Turns in one plane each, and the order they were made in; the first pair answered:
j_10:
[-1.18 -0.34  0.17 -0.61  2.51  1.78 -1.70  0.48 -1.46 -1.30] -> [-2.40  1.34 -0.45 -1.37  2.00  0.09 -0.97  0.04 -1.70  0.70]
[ 1.12 -0.61  0.21  0.69  0.14 -0.31  1.86  1.95  1.30  1.06] -> [ 0.81 -0.30  0.84  0.19  0.17  0.46  1.41  1.97  1.92  1.04]
[ 0.61 -1.59 -2.15 -1.38  0.87  1.14 -0.14  1.70 -0.97 -0.48] -> [-1.39  0.16 -0.25 -2.23  0.53  2.60 -0.45  0.80  0.78  0.55]
[-3.26  1.23  0.45 -1.83  0.92  0.95 -1.01 -1.51 -1.25 -0.41] -> [-1.41 -0.27 -1.67 -1.07  1.47 -0.94 -0.56 -0.85 -3.30 -0.59]
j_90:
[-1.28  0.00  1.64  0.49  0.00 -0.17  0.53  0.35  1.41  0.04] -> [-0.55  0.05  0.05 -0.88  0.00  0.90  1.24  0.26  1.78 -0.39]
[-1.16  1.25 -1.11 -0.82 -0.19  0.67  1.22  0.34  2.48 -0.73] -> [-1.99 -0.52 -1.25  0.00  0.50  0.11 -0.12  2.66  0.71 -0.84]
[-0.22  1.53 -2.77 -1.58 -0.18 -1.76  1.62  0.28 -0.52  2.23] -> [-1.12  0.25 -1.76 -0.67  0.08 -2.53  0.58  1.48 -1.62  2.42]
[-0.13 -0.26 -0.29 -0.41  0.48  1.31  0.16  1.36  0.37 -0.15] -> [-0.78 -0.04  1.51  0.58  0.13  0.18 -0.16  1.00  0.10  0.21]
j_197:
[-0.80 -1.97  0.86  1.61 -0.77 -1.09 -0.75  2.05 -0.21 -0.47] -> [-1.29  0.69  1.11  0.72 -1.69 -1.74  0.97  0.03  1.44  1.42]
[ 1.83 -1.79 -0.96  2.58 -0.82 -2.48  0.56  1.98 -1.72  0.42] -> [ 1.99  1.34 -0.75  1.08 -2.00 -2.01  2.72 -0.04  0.95  1.65]
[-0.63 -0.69  0.25  1.05  0.67 -1.86 -0.95 -0.41 -1.07  0.53] -> [-0.29  1.66 -0.09 -0.43 -0.11 -0.59  0.65 -1.54  1.58  1.13]
j_277:
[ 1.60 -2.15 -1.01  0.66 -0.55  1.55 -0.47 -0.33 -0.15 -2.25] -> [ 1.51 -1.09 -0.71 -0.15 -0.75  2.52  0.05 -0.43  1.55 -1.89]
[ 0.77 -2.90  2.12  1.31 -1.58 -0.71  0.00 -0.84 -0.60  1.79] -> [ 1.54 -3.44  0.94  0.94 -1.50  0.09  0.39  0.87  0.00  1.77]
[-2.78  2.02  1.10 -0.93  0.20  0.12 -0.79 -1.58 -0.65  1.13] -> [-2.07 -0.12 -0.08 -0.05  0.81 -1.18 -1.45 -0.46 -2.90  0.67]
[ 4.33 -0.37 -3.47  0.72 -0.03 -1.09  2.65 -2.17 -0.83 -2.20] -> [ 4.25  0.96 -3.18 -0.05 -0.26  0.19  2.97 -2.46  1.11 -1.74]
j_257:
[ 0.52 -2.26  0.67 -0.26  0.16  0.70 -1.45  1.97  1.10 -1.23] -> [ 1.16 -0.56 -1.25 -1.70 -0.39  0.14  1.08  1.34  2.01  0.42]
[-1.24  1.08  2.21  1.31 -0.79 -1.71  0.03 -0.09  0.85  1.46] -> [-1.36  0.07  2.69  1.05 -0.57 -0.46 -0.78  1.10  0.91  0.97]
[-1.52 -1.43  1.45  0.89  0.15 -1.18 -1.65  2.69 -2.00  1.85] -> [-0.56 -0.60 -0.24 -1.00  0.13  0.16 -0.28  4.25 -0.22  2.61]
[-1.72  1.73  1.35  0.54 -1.32 -0.12 -0.56  1.32  2.44  2.18] -> [-1.90  1.81  1.82  0.76 -1.41 -0.87 -0.32  0.48  2.01  2.10]
Pairs:
Between the rows of a pair lie 2 to 4 turns.
[ 0.30  0.22 -2.84 -2.63 -0.17  0.90  1.30  0.36  0.27  1.97] -> [-0.12 -2.99  1.96  2.14 -0.04 -0.72 -1.35  0.57 -1.51 -0.14] => j_197 j_90 j_10
[-2.68  0.79  2.46  0.42 -2.07 -0.65  0.29  2.53  1.57  3.20] -> [ 2.14  0.65 -1.64  0.58 -2.35 -2.11  3.96 -0.91  1.24  1.11] => j_10 j_197 j_197 j_257
[-0.52  0.77  1.94  0.48 -0.87 -2.29 -0.79 -4.13  0.55  0.48] -> [-0.83 -2.74  1.77  1.45  0.19 -2.11 -2.91 -0.18 -1.56 -0.39] => j_257 j_197 j_277
[ 0.84  1.14  2.07  3.00 -1.14 -1.19  1.42 -2.07  2.15 -0.30] -> [ 1.92  0.06 -2.46  1.42 -0.59 -2.32  3.08  1.67  0.62  1.62] => j_90 j_90 j_257 j_257
[-0.77  0.33 -1.43 -1.27  1.86 -0.17 -0.78  0.62 -0.69 -0.46] -> [ 0.32 -0.13  0.28 -0.40  1.43  1.22 -0.53  0.02  0.95 -1.96] => j_90 j_197 j_10 j_10
[ 1.87 -0.66 -1.52  0.62 -0.90 -2.74  1.40  2.91 -0.32  2.31] -> [-0.28  2.25  0.85 -0.68 -1.56 -0.64  1.52  0.95  2.53  3.15] => j_277 j_90 j_277
[ 2.37 -0.12 -4.01 -2.42  3.03  0.70 -0.05 -1.83 -0.61 -0.57] -> [-1.97 -1.42 -0.52 -1.52  3.64  1.16 -3.62 -0.32 -2.05  0.01] => j_10 j_197 j_10 j_277
[ 0.85 -2.11 -0.64  0.43  0.57  0.62  0.15 -0.01 -0.30 -1.91] -> [-0.99 -1.18  0.26 -0.71  0.49  2.05 -0.45  0.96  0.68 -0.68] => j_257 j_10 j_197 j_277
[ 1.19 -2.67  1.08  1.67  0.93  1.05 -1.61 -0.35 -1.10 -2.40] -> [ 0.75 -1.69  3.19  2.50  0.05  0.75 -1.04 -0.05  0.33 -1.07] => j_277 j_90
[ 0.25 -0.97  2.03  1.46  0.03 -0.84  0.85  1.63  0.12  0.77] -> [-0.21 -1.42  0.53  0.10  0.86  1.02  0.04  2.63 -0.57  0.29] => j_90 j_90 j_10 j_197
[-1.80 -0.82 -0.86 -0.88  0.18 -0.88 -0.75  2.18 -0.21  1.10] -> [-1.91  0.33  2.16  0.61 -0.85 -1.00 -0.48 -0.64  1.16  0.53] => j_10 j_90
[ 1.07  0.92 -1.22 -1.89 -0.03  1.29  2.00  1.63  2.69  1.45] -> [-2.69  1.03  2.79 -0.47  0.35  0.98 -1.33  0.50  0.56  1.31] => j_197 j_10 j_277
[ 0.35  0.10  5.47  3.26 -0.50 -0.96  0.72 -2.60  0.64 -1.40] -> [ 1.08  1.67  3.37  2.32 -1.47 -2.92  3.19 -2.71  0.84  0.42] => j_277 j_197
[-1.43  2.21  0.26 -1.09 -1.36  0.23  0.63 -0.72  1.30  2.04] -> [-0.62 -0.47  0.62 -0.64  0.04  2.96 -1.59 -0.44 -0.11 -1.97] => j_277 j_257 j_90 j_197
